(in the rows, 128 means zero)
The rows of D fall into 4 groups, which share some directions, and each row is roughly a mix of its group's hidden directions.
D (124 x 18):
[[125 137 116 163 185  97 121 129 154  79  93  98 124  86 140 138 110 124]
 [157 120 128 124 116 159 168 106 102  92 105 115 131 183 178 127 142 101]
 [142 105 124 104  81 110 121 131 114 127 137 169 126 152  52 148 153 121]
 [150 135 129 119  92 150 187 139 128  99 118 138 160 149 130 189 111 101]
 [123 166 166 122 102 132  88 145 143 184 162 141 120 104  80 121 125 129]
 [139 161 136 100 103 135 117 134 126 116 135 179 102 159  64 144 142  91]
 [128 131 139  73  87 125  99 135 119 140 161 159 106 129  60 124 131 140]
 [117 137 144 110 116 139  82 144 141 190 172 127 130  93  83 120 118 149]
 [134 148 106 108 133 171 148 126 129  99 121 144 127 191 187 111 146 108]
 [140  84 104 158 145  96  76 134 152 129 134  92 142  85  93 139 124 146]
 [141 137 128 158 121 122 145 114 128  73 121  99 103 146 204 122  97 126]
 [133 118 123  82  89 137 167 122  96 115 124 179 127 178 101 138 152 116]
 [ 87 106  94 120 185  94 140 120 119  96 109 131 106  97 149 110 110 164]
 [146 147 181 104  99 127 115 126 114 145 136 121 121  97  50 144 124 112]
 [158 112 110 123 105 174 129 122 125 106 155  90 124 166 191 131  97 125]
 [120 129 143 106  84 157 128 118 101 166 172 140 102 168 165  91 121 145]
 [ 79 156 145 149 184 108 142 136 136 166 111 137 131  69 125 122 117 142]
 [128 124 143  75 103 114 131 126 103 130 127 166 119 124  46 136 151 127]
 [ 82 116 102  98 113 124 125 146 130 177 168 177 126 130 124 110 125 174]
 [ 94 101  95 107 167 105 135 114 110  94 124 123  94 111 162  98 103 173]
 [177 140 148 151  92 138  93 142 156 137 138 114 151 135  79 164 142  90]
 [125 114 115 131 147 162 170 112 108 128 112 111 144 162 208 107 138 130]
 [134 149 176 108  86 133  94 129 120 173 167 126 109 107  77 121 116 131]
 [ 95 129 140 112 186 152 154 117 103 183 106 120 152 101 140  99 151 135]
 [103 170 121 112 129 114 137 153 151 132 116 204 131 144  89 134 163 115]
 [128 142 164 118 101 145 116 142 141 201 143 118 175 112 128 102 163 145]
 [133 103 113 183 159 123 161 119 130 111  98  89 153 123 188 142 117 125]
 [164 104 143 161 110 158 113 119 131 150 151  57 150 122 160 141 100 123]
 [125 130 110 160 174 107 115 125 147  78 116  91 103  95 159 134  83 134]
 [120  87  83 134 164 120  93 148 163 142 131 104 171  89 120 132 136 160]
 [142  96 103 178 133 141 171 126 129 132 106 120 171 162 171 160 136 107]
 [144 169 151 150 118 142  85 139 157 127 164  96  99 105 126 144  72 114]
 [131 161 146 123 100 112 110 144 141 142 131 181 122 136  54 142 155 105]
 [103 127 137 123 158 127 105 141 145 186 131 106 162  70 126 101 143 164]
 [127 133 119 141 149 167 115 131 146 144 149  79 137 124 205 108 100 143]
 [101 163 130 159 189 131  99 138 160 153 123 107 126  89 161 100 119 135]
 [132 152 136 100 114 127 152 113 102  89 108 174  95 184 126 111 158 101]
 [138  85  96 153 119  91  70 142 157 122 153 111 129 103  92 141 116 155]
 [140 162 145 101 118 109 112 121 119  71 124 149  71 131  79 132 115 105]
 [125 148 136 130 111  94 101 140 140 125 138 172 101 117  46 151 125 113]
 [ 88 132  99  85 190 146 146 131 113 133 124 160 112 107  90 146 102 124]
 [104 142  94  94 156 135 158 126 122  84 105 169 110 166 168 103 144 130]
 [115 146 120 170 177 120 133 115 134 100 105 108 102 129 199 103 115 124]
 [120 147 148 127 152 117 127 110 117  89 125  88  82  93 168 108  78 145]
 [130 157 152 152 120  79 112 117 126  78 126 130  61 115 115 126  94 122]
 [136  93 114 149 163 134 122 113 125 111 122  58 135 101 179 121 100 147]
 [123 120 140 148 132 112  70 132 141 168 165  94 113  81 110 109 101 157]
 [ 80 134 113  99 133 124 110 149 135 172 167 170 112 104  96 122 104 164]
 [109 144  99  58 115 148 108 156 153 133 155 169 136 142 117 105 150 155]
 [174 145 130 173 109 131 115 131 155  78 128  95 122 144 145 165 100  91]
 [113 127 113 182 169 103 154 127 143 105  96 109 137 112 193 129 115 137]
 [168 144 142 148  89 108  93 139 154  95 137 125 118 126  73 169 117 100]
 [119 166 156 109 153 108  84 133 143 117 130 111 100  66  84 115 111 136]
 [ 94 148 110 150 205 126 137 127 143 125  99 121 126 107 180 102 129 131]
 [139 134 149 179 142 140 107 135 154 169 138  73 153  86 143 144 100 123]
 [140 164 141 162 125 114 116 142 151 125 121 157 121 124  64 175 125  81]
 [126 132 152 126 109 139  87 133 132 172 181  96 110  89 114 122  82 152]
 [173 122 127 127  54 147 116 134 136 116 154 135 135 186 124 147 139 108]
 [131 136 112 140 113 137 137 126 135  86 150 114  95 156 201 126  77 137]
 [133  98 102 140 145 162 133 140 142 180 118 122 198 140 135 139 171 121]
 [ 72 144 111  99 171 123 157 129 113 121 132 163  88 107 135 123  84 150]
 [108  94  99 130 142 137 157 132 130 152 116 124 174 141 192 103 159 160]
 [117 137 131 158 157 159 157 132 138 169 109 112 175 135 192 113 151 123]
 [147 138 133 155 100  86  78 145 165 108 145 127 113 100  75 153 111 129]
 [134 179 143 137  99 151 110 164 174 150 162 139 138 116 111 167  94 112]
 [124 166 124 169 138 117 161 130 139 104  92 174 124 171 152 135 154  88]
 [139  66  87 112 118 154 116 140 135 163 147 111 185 134 122 139 149 151]
 [120 164 131 138 161 134 164 132 136 123  77 165 153 151 131 130 179  88]
 [170 119 143 104 140 168  74 111 122 128 140  64 123 113 102 119 124 108]
 [113 111 138 131 138 127  99 136 140 176 154  85 148  66 132 115 107 171]
 [124 117  83 137 119 133 130 157 160 150 129 179 173 167 116 146 173 122]
 [140 166 159 115 109 124  96 135 136 125 148 136  99 103  54 153 103 106]
 [124 153 165 119 113  94  90 126 127 124 144 133  83  87  66 124 107 134]
 [108 100 124 117 136 123 119 127 127 143 155  85 129  80 164 108  87 186]
 [110 127 144  70 132 131 131 124  97 161 127 160 124 115  56 117 155 129]
 [116 121  98 137 131  88 126 127 135  61 132 132  83 125 161 130  83 154]
 [125 148 124 167 136 121 132 127 145  91 134 103 100 125 201 128  74 134]
 [133 109 153 122 123 131 178 103  94 118  98  88 151 123 189 104 141 147]
 [127 117 107 115 121 109 147 136 125 118 101 187 145 157  75 150 179 108]
 [130 145 124 114 155 125 112 153 167 128 107 129 171  81  67 160 147 118]
 [115 148 155  80 153 139 182 110  86 116  84 149 129 126 109 123 154 108]
 [156 124 109 126 123 146 139 109 109  81 110 146 110 200 140 130 151  85]
 [133  88  66 153 105 102 128 146 158  91 135 152 145 164 149 152 130 144]
 [134 142 165 109 151 173 140 119 107 185 111 118 161 119  96 125 164  95]
 [102 102 113  97 168 119 170 118  97 136  86 160 149 124  98 122 172 131]
 [120 104  98 136 144 104  74 151 166 150 142 122 153  86  82 136 136 154]
 [151 124 144 123 107 142 186 117 102 119  90 142 163 165 127 149 170  94]
 [144 168 129 117 101 146 125 140 142 117 128 180 120 183  98 141 158  83]
 [130 131 126 138  75 112 101 158 158 166 160 167 147 132  77 148 143 135]
 [100 150  97  92 148 149 108 163 167 160 137 168 159 133 123 108 166 144]
 [122 141 144 126 116 131 135 103  98 107 144 121  70 157 189  87 102 137]
 [126 135 142  74  89 128 115 117 105  99 161 126  76 134 140  95  99 159]
 [ 88 114 124 101 140 116 123 134 128 150 149 111 130  80 158  95 106 195]
 [155 133 159 100  95 123  89 127 121 138 139 130 122 119  44 133 150 111]
 [144 127 155  96  65 138 136 123  97 145 150 163 117 164  80 136 142 114]
 [115 112 140  90 109 121 201 131 106 131  97 146 177 114 128 142 152 151]
 [133  76 126 102  92  97  98 109  96 124 157 118  93 120  92 110 118 165]
 [110  93 128 120 155 126 158 115 107 145 109  89 159  96 180 100 136 170]
 [137 144 151 145 111  99 120 137 134 137 118 161 128 116  44 163 142  99]
 [109  94 101 160 169 117 149 130 137 152  94 120 181 117 162 119 167 144]
 [132 139 168  86  75 154 123 128 105 180 161 143 128 139  90 117 140 131]
 [123 163 145 119 122 106 165 119 108  90  94 182  98 157 103 134 148  96]
 [133 139 171 105 115 135  75 122 123 170 158  96 112  91  99  91 130 144]
 [109 116  70 135 157 137 121 162 176 146 124 150 181 133 147 134 155 144]
 [158 104 132 159  86  86 121 108 106  85 126 139  90 159  95 148 124 106]
 [158 143 135 179 138 137 156 120 132  92 101 109 129 142 141 177 106  75]
 [135 148 126 109 110 121 136 128 122 108 110 188 116 175  82 131 172  93]
 [151 142 176 154  89 138 102 114 117 149 166  86  92 124 144 118  87 123]
 [141 108  97 151  98  86 121 135 137  93 121 178 119 167  87 154 151 113]
 [145  91 128 137  89 136 133 116 112 118 165  83 113 127 167 141  70 154]
 [153 112 156 185 133 127 122 123 133 155 125  71 155  92 116 164 107 110]
 [163 115 119 119  95 173 165 123 117 101 132 105 148 174 175 154 115 110]
 [146 148 145 131 158 148  79 134 149 141 138  93 126  84  72 150 108 102]
 [124 121 123 146 160 100 125 114 131  77 111  83 103  92 174 113  93 151]
 [120 148 128 150 170 102 160 111 119  65  81 127  99 127 162 125 120 111]
 [118  98  99 108 160 123 161 102  93  84  95 133 114 158 169  99 146 136]
 [106 165 109 120 124 101 148 145 143  88 110 203 110 158 118 134 145 116]
 [138 184 156  78 108 145 105 141 140 111 142 148 105 120  71 137 120 107]
 [ 94 128 145 108 132  98 102 137 132 177 143 137 131  78 102  92 143 175]
 [114  96 131 152 130 142 142 129 120 206 132 116 179 125 154 114 157 148]
 [142 110 108 102  70 149 148 132 116 130 148 169 141 195 132 135 150 123]
 [100 118 115 126 148 141 148 128 126 168 118 135 161 142 188  81 170 154]
 [172 113  99 124  92 165 105 132 142  93 160 111 124 179 143 153 106 107]
 [133  89 107  88 127 151 168 124 101 138 106 149 174 156 107 140 175 120]]

In each list below, one row fits none of the groups, and each other row fits one group, some only roughly. Which row is it?
  k_81: [118 124 118  80  94 123  89 152 145 144 176 143 121 106  83 127 110 167]
  k_839: [157 146 154 110  68 162 146 130 116 140 146 151 130 169  97 160 127  94]
  k_784: [ 96 128 105 117 170  93 143 137 129 107 103 169 119  96  69 158 121 127]
  k_378: [170  91 100 135  80 126  88 133 139 112 152 133 131 167  86 157 137 113]
  k_685: [141  86  92 133 117 139 144 116 119  97 125 110 137 175 201 113 137 141]
  k_271: [120 133 155  95 108 152 128 137 120 199 137 144 166 125 102 108 175 136]
  k_568: [134 130 137  95 101 132 180 110  86  88 110 164 105 177 129 135 135 108]
  k_71: [102 168 149 137 156 111 130 146 149 169 100 164 153 102  92 121 173 118]
  k_973: [143 116 129 155 152 168 102 130 145 180 137  74 172 115 161 117 139 124]
  k_944: [115 118  66 128 140 104 146 145 152  71 109 172 132 160 149 142 139 134]
  k_84: [129 102  92 111 122 121 171 126 111  92 100 175 137 181 127 141 164 115]
  k_613: [110 134 141 110 111 137  90 144 146 178 176 109 130  94 143  96 111 175]
  k_113: [135 140 164 130 129  81 119 107 103  93 109 128  80  99  70 131 119 115]
 | k_378
  k_496: [129 106 132  92  90 121 150 107  90 102 128 134 106 165 172  83 146 158]
  k_898: [130 128 156 123  90 148 107 146 144 192 169  99 161  97 125 127 118 157]
  k_683: [103 110 104  79 103 143 122 128 110 145 170 155 104 157 152  89 121 172]
  k_221: [136 134  91 151 152 150 157 148 162 111  98 139 179 152 154 166 147  98]
  k_341: [ 91 131  98  79 174 109 142 133 122 100 102 175 116 114  88 123 143 137]
  k_874: [100 154 110  66 129 140 159 147 131 121 118 194 138 150 113 123 158 131]
  k_939: [104 171 147  94 101 138 104 156 150 174 166 167 125 115  93 118 128 141]
  k_609: [118 142 119 119 150 153 178 129 127 122  90 140 164 157 188 111 168 120]
  k_755: [124 135 140 110 140  84 107 127 126 109 111 145 108  88  44 137 138 125]
  k_943: [118 149 131 133 131 148  82 141 152 152 179 102  99 101 143 123  69 146]
 | k_341
  k_593: [147 127 131 146 121  75 102 126 142  66 118 118  97 100  83 153 107 124]
  k_937: [117 107 106 138 175 137 107 145 159 166 119 100 185  84 129 126 146 147]
  k_507: [130 142 126 145 121  90 156 119 116  74  95 176  97 162 108 145 143  95]
  k_821: [104 114 129 159 151 137 136 120 120 171 132 101 138 124 204  88 129 155]
  k_762: [115 106 130  98 103 135 140 110  94 144 142 130 117 159 181  70 148 165]
  k_112: [123 122  94  97 150 104 149 131 133  70  81 164 142 143 113 128 174 125]
  k_697: [144 110 129 132 164 124 120 130 135 134  98 102 166  81  64 164 142 108]
  k_641: [155 102 139 147  79 149  98 119 121 157 179  84 119 142 152 123  97 141]
  k_307: [109 139 120 111 102 101 172 136 118 100 121 201 110 152  96 157 126 120]
  k_338: [129 105 136  82 104 115 150 111  87 128 109 164 128 158  92 105 184 131]
 | k_697
  k_504: [149  99 118  91  97 156  89 134 128 167 155 132 156 150  82 121 168 129]
  k_442: [175 102 121 142 103 166  88 125 143 138 149  74 155 155 160 118 142 121]
  k_168: [ 77 114 111 106 145  97 180 128 103 138 106 186 130 123 122 120 144 157]
  k_925: [ 91 150 128 136 166 117 128 147 155 143 138 113 131  60 140 136  79 160]
  k_757: [135  90  89 149 151  85 147 121 130  62  84 126 138 134 142 140 146 130]
  k_94: [146 117 134 146 130 162 181 122 121 129 106  90 177 139 185 151 125 113]
  k_627: [141 140 121 143 164 105 152 118 132  51  74 118 123 122 136 149 130 100]
  k_262: [129 145 142  96  92 120  96 137 127 130 165 155  91 118  58 141 103 128]
  k_435: [161 136 128 161  89 118 114 121 134  78 150 118  83 158 145 149  83 109]
  k_292: [120 150 142 127 110 132  70 151 162 172 177 119 122  95 109 118 105 152]
 | k_435
  k_411: [148 139  98 112 130 152 148 153 167  74 118 111 166 122 148 179 103 120]
  k_472: [134 121 112 117 119 138 181 121 117  89  98 138 149 175 189 121 155 125]
  k_106: [131 118 134 176 135 157 139 127 134 171 144  82 154 119 189 138  96 129]
  k_706: [143 115 146 142 130 164 140 121 125 168 121  77 177 129 186 110 149 131]
  k_245: [113 136 106 121 154 168 174 133 132 129 111 132 159 156 204 120 138 128]
  k_100: [114 152 116 124 146 139 159 123 122 113  99 170 122 183 173  98 170 110]
  k_200: [150 114 124 160 150 170 107 129 147 164 131  69 170 126 172 124 134 118]
  k_986: [106 147 146 151 157  69 115 131 140 110 107 127 104  64  94 131 112 141]
  k_824: [109 139  84 137 145 135 160 147 153 117 105 176 156 172 170 132 157 119]
  k_331: [138 131 167 119 147 121 128 111 102 138 107 113 122  85  49 151 126 101]
  k_911: [121 128 137 139 141 156 119 135 145 172 145  76 158  98 187 105 114 155]
  k_765: [125 126 145 138 142  72 166 111 107  81  69 143 121 113 110 128 157 121]
  k_60: [145 166 141 121  88 138 146 149 145 126 126 175 143 158  87 170 145  89]
 | k_331
  k_896: [120 104 116  83  99 107 108 112  97 110 145 159  85 159 106  87 147 154]
  k_832: [175 106 142 160 109  96  98 123 139  91 120  78 132 101  95 159 117 117]
  k_539: [115 103 137 173 165 114 153 111 115 151  95  90 156 105 178 108 143 141]
  k_2: [108 122  91 116 160 136 142 151 151 152 103 168 183 134 111 135 181 125]
  k_225: [111 130 120 128 149  85 138 123 116 111  92 183 111 130  66 132 165 111]
  k_355: [125 131 113 108  77 108  86 153 153 131 176 165 107 131  85 134 113 152]
  k_54: [ 97 129 107 114 120  77 121 142 137 105 142 180  94 108  81 142 106 156]
  k_357: [127 120  93 127 163 123 175 122 118  72  84 154 131 153 128 161 135  98]
  k_625: [136 114 120 103  56 141 108 138 129 147 178 149 121 173 139 111 134 152]
  k_123: [148 124 132  72  57 152 134 135 115 122 160 153 125 166 103 138 130 131]
  k_306: [103 120 122  69 167 120 122 114  94 115 120 148  94 105  68 115 125 135]
 | k_832
  k_693: [140 121 145 132 144 110 116 137 145 136 107  97 168  64  69 160 135 126]
  k_147: [127 104  84 139 130 145 143 130 138 103 141 113 130 159 212 125 103 148]
  k_988: [120 109 114  93  84 125 157 117  97 108 141 168 104 184 154 106 136 148]
  k_184: [119 149 120 118 111 105 108 137 141  85 162 143  69 116 117 141  66 142]
  k_67: [147 163 171 118 107 142 146 119 110 105 136 120  93 117  96 167  76  94]
  k_287: [134 120 128 161 171 125 150 103 112  88  94  83 114 123 187 120 111 119]
  k_285: [122 120 133 147 176 117 149 104 112  98  89  83 123 108 187 101 127 136]
  k_240: [150 139 145 168  83 114  70 149 170 153 166 107 133 114 122 128 119 140]
  k_21: [162  99 114 117  82 130 147 114 102  80 133 141 110 178 107 162 118 104]
  k_793: [116 100 112 153 185 120 142 105 111 112  97  90 125 114 186 102 126 141]
  k_97: [104 177 138 128 173 136 181 126 128 106  82 148 129 131 169 118 140 108]
 | k_67
  k_654: [155 179 184 139  89 133  98 131 141 136 151 116 103 116  94 140 107 100]
  k_393: [154 148 132 155  68 115 116 150 158 115 150 152 126 147  92 177 112 104]
  k_478: [115 148 153 156 151 138 119 145 157 187 131  96 169  72 136 130 122 138]
  k_500: [107 123 111 157 144  75 160 122 129  70  99 140 106 123 174 123 113 147]
  k_716: [102 147 125 156 186 101 167 135 139 112  83 138 141  85 119 160 119 116]
  k_298: [112  95 113 142 149 103  89 138 145 153 148  97 133  67 111 129 100 170]
  k_335: [178 128 109 161 108 148  99 130 150  95 138 114 122 172 123 165 117  79]
  k_425: [105 119 122  86 104 125 117 119 105 130 160 147  87 151 159  72 126 171]
  k_703: [104 128  77 122 166 146 161 145 151 112 108 147 157 147 190 125 138 139]
  k_428: [109 130 140 134 146 136  93 133 142 182 151  90 140  88 159  86 122 166]
  k_229: [143 142 146 177 150 141 141 115 135 115 109  75 134 125 200 122 113 113]
  k_383: [126 177 175 128  82 145 118 129 124 155 172 132  88 136 148 111  95 129]
  k_534: [133  82  76 124 137 109 130 138 139 109 103 157 165 147  90 151 175 124]
 | k_335
  k_669: [125 132 113 131 145 162 184 122 119 116 105 130 151 167 202 126 136 115]
  k_236: [153 128 124 125  67 103 108 144 144 105 146 165 121 151  69 161 132 117]
  k_501: [122 118  88 143 146 145 145 134 145 100 129 112 135 151 216 121 106 144]
  k_463: [139 142 110 115 113 149 167 126 126  69 121 137 116 178 188 136 113 116]
  k_791: [133 140 168 101 104 109 128 110  91 128 122 161  95 132  56 124 148 110]
  k_345: [142 161 130 113 113 152 114 156 155 141 139 159 148 134  62 171 135  91]
  k_810: [124 124 132 145 139 141  78 133 148 170 165  79 127  92 154 105  98 155]
  k_380: [127 124 139  95  91 151  94 142 139 170 182 105 138 110 142 105 109 173]
  k_46: [139 119 110 120  85 122 153 131 119 114 123 188 131 189 103 147 160 106]
  k_823: [115 130  85 148 174 112 133 125 144  68 100 133 107 144 182 114 125 130]
  k_545: [118 148 138 135 125 142  84 143 156 160 174  95 118  92 156 110  85 158]
  k_938: [161 109 139 189 126 117 114 123 145 121 124  61 146 101 155 149 103 125]
 | k_938
